((7250, 8440, 5247, 7656, 8529, 7604), (2493, 2183, 5422, 2325, 2235, 2383), (3203, 2425, 5353, 2918, 2401, 3037)) → 7250, 3037
(-702, -207, -228, -319, 182, -314, 789) → -702, 789
(-33, -49, -36, -25, -34, -22, 44) → -33, 44
((-35, 848, 433, -338), (-100, -676, -264, 251)) → -35, 251
((5803, 5762, 6574, 6077), (7978, 3147, 5049, 5082)) → 5803, 5082
(119, 103, 59, 232, 12) → 119, 12
(18, 173, 153, 196, 119) → 18, 119
((5484, 6772, 4073, 3133), (8168, 5109, 5155, 6425)) → 5484, 6425
---
Q:
345,76,574,564
713,790,511,551
233,428,538,316
A: 574

Q:
906,521,554,487,525,589
188,396,538,652,502,377
427,853,421,364,648,477
A: 554

Q:
-501,-413,-5,448,484,-114,200
15,-52,-793,144,-99,669,-582
12,71,758,-81,150,-578,580
A: -5

Q:
12,48,11,21,53,22,24
77,43,36,32,43,21,73
42,5,48,37,1,37,29
A: 11

Q:
2802,4886,4488,4369,1839,1750
3309,5787,4507,6086,3256,3597
7722,1001,2965,1015,8956,8305
A: 4488

Q:
-25,-2,-10,13,20,8,-5
-7,44,-11,2,0,-3,-29
0,-14,-22,-16,6,-21,6
A: -10

Q:
-25,0,-3,-24,-25,-31
-28,-30,-29,-32,1,-4
37,-4,1,45,-32,-18
A: -3
---
[[-2.31 -0.63 -7.37 -2.83 -0.99]
 [-6.20  3.86  3.09 -6.43  3.59]] --> 3.86

[[ 1.21  5.38 -4.39  4.33  1.93  6.15]
 [ 3.19 -1.87  1.05  2.43 -1.52 -3.37]] --> 1.05

[-0.97  1.34 -1.27  3.38 -3.84 -7.19 -0.05] --> 3.38

[[ 6.72  3.21  2.07 -1.74 -2.57 -3.09 -0.16]
 [-1.00 -3.75  5.16 -2.71 -0.13  7.20  4.90]
 [ 2.37  1.97 -3.96  5.14  0.32 -6.32 -2.32]] --> 5.14

[[ 4.06 -5.26 -1.71  4.43 -5.26]
 [ 1.72 -4.12 -3.07  1.94 -4.09]
 [-7.12  3.36 -0.74 -7.82  2.93]] --> 3.36

[-0.89 -5.67 -3.18  6.90] --> -0.89
---
array([[  7.39,  -9.60, -18.72,  14.77,  -3.21,   9.63],
       [ -1.33,  -2.17,  -6.32, -16.54, -17.10, -10.56],
       [ 10.77,   1.00, -22.83,  12.18,  -3.21,   4.11]]) Out: -16.54

array([[  23.58,   19.39,   83.73,  126.49, -149.36,  133.10],
       [-177.16, -177.44,  -48.47,   77.52,  -42.80,  -87.63]]) Out: 126.49

array([[ 1.0, -1.9,  1.4,  1.3,  1.3],
       [ 0.4,  1.5, -1.2,  1.2,  0.5]]) Out: 1.4

array([[-0.064, -0.018, -0.059,  0.029,  0.131,  0.011, -0.037],
       [ 0.043, -0.136,  0.001, -0.017,  0.015,  0.134,  0.099]]) Out: 0.131

array([[ 0.082,  0.112,  0.145, -0.203, -0.031, -0.034,  0.008],
       [ 0.012, -0.080,  0.052,  0.008,  0.053,  0.009,  0.037],
       [ 0.008,  0.061, -0.119,  0.008,  0.059, -0.123, -0.012]]) Out: 0.053

array([[  16.439,  142.534, -194.464,  -84.158, -108.170, -147.737,
        -182.245],
       [ -73.834,   -8.130,  -32.651,  -56.050, -135.044,  -36.073,
        -175.994]]) Out: -108.170

array([[ 1.5, -0.9,  1.4, -1.9, -2.1, -2.0],
       [-0.8,  0.7, -0.7,  1.4,  1.6,  1.5]]) Out: -1.9

array([[ 0.199,  0.002, -0.220, -0.146, -0.229,  0.011],
       [ 0.132,  0.220,  0.169,  0.186,  0.226,  0.162],
       [ 0.181,  0.034, -0.214, -0.132, -0.194,  0.011]]) Out: 0.186
---
6372  6437  2814  8223  5912
5765  5703  5138  5974  5710
value 6372, 5710

3  8  2  6 value 3, 6

5111  8338  5443  4775  3114 value 5111, 3114

105   41  122  220  247  208 value 105, 208

132  165  195    7   21 value 132, 21

795  674  537  742  704  514   49 value 795, 49

-35   33   35   30  -38   -6   21
 47  -42  -31   -3   -3   -6  -27
-31   29   31   27  -36   -6   18
value -35, 18

4  7  8  6  4
5  6  6  6  5
5  6  8  6  2
value 4, 2
---
-7.58  -0.54  -1.45   2.18   0.11   0.68  -0.43 -> -1.45
 7.69  -0.07   5.59  -1.28   2.85   7.09 -> 5.59
 4.44   2.74  -0.52   3.15  -3.71   7.64   3.03 -> -0.52
 5.41  -7.04   2.32   1.31  -1.65 -> 2.32
-4.23  -6.84   5.86  -3.02   5.06 -> 5.86
-3.84  -6.24   4.25  -4.42 -> 4.25
-3.08  -1.24   6.65  -2.45   3.02   5.52 -> 6.65
-5.62   0.84  -6.89   5.47 -> -6.89
 3.71  -1.25  -8.11   4.40 -> -8.11
 7.87  -5.02  -0.68  -2.31  -3.21 -> -0.68
---
[[57 30  2 17 53 45]
 [70 33 16 35 19 33]
 [76 37  3 41 35 21]]	19

[[5092 5126 5037 1281]
 [5104 5358 4706 8947]
 [4973 3270 6764 8584]]	4706

[[9 8 1 4 7]
 [9 6 5 4 6]
 [9 8 1 5 7]]	4

[[ 25  31  18 -21 -39 -25   8]
 [ -6  10 -15   8  29  23 -32]
 [ 24 -26 -37  -5 -28 -35  17]]	23

[[39 58 67 35]
 [67 24 31 47]
 [54 92 12 33]]	31

[[ 55 171 230  77]
 [ 13 162 213 123]
 [  5 202 249 146]]	213

[[41 24 82 47 29 11]
 [64 74 39 61 71 82]
 [41 24 82 47 29 11]]	71
---
[[ 49  98 127 116 228  94]
 [ 93 120  71  90 158 100]] out 158

[[ -44  571  691 -121  293 -402]
 [-188  204 -299  553  -84  623]
 [ 206  379  559   46  -93 -514]] out -84

[[214 180 120 209 130 143 149]
 [193 234 192  58  99 134 189]] out 134

[[3 4 4 3 2 2 7]
 [2 2 9 4 7 7 5]] out 7

[[ -86  249 -679  641   88  119 -370]
 [-535  381 -415 -454  -24  766 -231]
 [-666   27 -472  183  505  177 -510]] out 766

[[421 649 803 512 632 476]
 [414 715 693 592 635 421]
 [332 445 443 698 679 244]] out 635

[[ 151 -169  222   37  374  344]
 [ 112 -501  541 -528  -81  119]
 [ 121 -255  149   61  338   19]] out -81

[[3834 5411 6992 5426 2968]
 [3884 6346 5905 7668 1300]
 [3716 3564 2675 1120 9295]] out 7668
---
[[-6.05 -2.23  0.89 -5.67 -0.71  6.42]
 [-1.46 -2.38 -1.03  0.09 -3.60 -5.44]
 [ 1.45 -0.55  2.62 -2.98 -5.80 -4.67]] result: -5.80

[[ 0.08 -1.46 -0.85 -0.61 -1.48 -6.98]
 [ 1.22 -1.23 -0.18  1.31  0.00 -0.44]
 [-2.74 -0.53 -1.73  0.88  1.00 -2.26]] result: 1.00

[[ 4.42 -2.97  5.03 -1.11 -2.83 -2.60 -4.15]
 [-4.14  2.69  6.11 -0.03  2.12  2.81  0.40]
 [ 2.22  5.30  1.42 -0.18  5.34  4.79 -0.88]] result: 4.79

[[ 6.57  3.33 -3.29  6.21]
 [ 6.30  7.13 -1.31 -1.33]
 [-0.71  0.30 -3.34 -4.11]] result: -3.34

[[ 3.77 -2.80 -4.63 -3.65]
 [ 3.54  1.68 -2.10 -7.03]
 [-0.09  0.41  4.02 -2.74]] result: 4.02

[[-6.71 -0.49 -1.89  2.77]
 [-6.28 -0.94  0.30 -4.03]
 [-7.42 -0.80 -0.23 -0.53]] result: -0.23

[[ 1.05  0.03  2.90  5.86 -0.01  3.58  0.09]
 [-2.20 -4.06 -4.45 -6.72 -0.14  4.52 -0.11]
 [-2.61 -3.15 -3.33  1.03 -0.79 -5.48 -3.00]] result: -5.48

[[ 6.34  0.07 -7.49  3.71 -4.39  6.74 -2.30]
 [ 4.47  6.80  2.01  2.10  1.59  2.85 -0.81]
 [-3.06 -1.23 -3.97 -1.57 -3.93 -3.61  2.33]] result: -3.61

[[ 3.16 -4.00 -2.29 -6.79 -1.73  2.56 -5.35]
 [ 1.81 -3.03 -5.76  2.42  1.35  3.60  0.47]
 [ 3.02  6.08 -4.19  3.03 -4.64  0.76 -4.62]] result: 0.76
---
282   50  174  761  549  588 -> 761, 588

208  193  136   35 -> 208, 193

8  3  4  5  2 -> 8, 5

627  775  447  353  275  351
606  416  357  311  189  327
454   54  158  473  425  291
-> 775, 627

3345  3697  8289  2713 -> 8289, 3697

2487  6407  3893  3391  8294  5288  6469 -> 8294, 6469

5  7  3  9  1 -> 9, 7
---
[ 25  15   1  13  19 -35  14] gives 25, 19

[ 95  79  80  36 235 100  60] gives 235, 100

[[142  82 246  96]
 [169  63 232  93]] gives 246, 232

[[61 12 59 76 64 85 60]
 [58 92 54 46 56 34 53]] gives 92, 85

[[159 120 221 123 227 163 171]
 [ 49 171 189 208 152 171 143]] gives 227, 221

[ -40  978 -764 -114  253  434] gives 978, 434

[176 103 247  28] gives 247, 176

[ 379  911  961  594 -314 -587  506] gives 961, 911

[5 2 3 6 2 5 9] gives 9, 6

[-662 -308  937 -543  161  137] gives 937, 161
---
4	7	7	6	2	9 Out: 2

5	3	2	1
7	1	1	2
6	1	1	2
Out: 2

42	-35	-34	-32	-5 Out: -32

25	15	25	15	15	25	-4
26	1	26	1	0	26	7
30	-25	30	-25	-26	30	27
Out: 25

845	358	875	727	666	41 Out: 666

4232	4149	8004	2224	6169	9394	6445 Out: 9394

4128	4535	4952	2950
7738	7221	6696	3966
4875	3007	7759	4541
Out: 4952
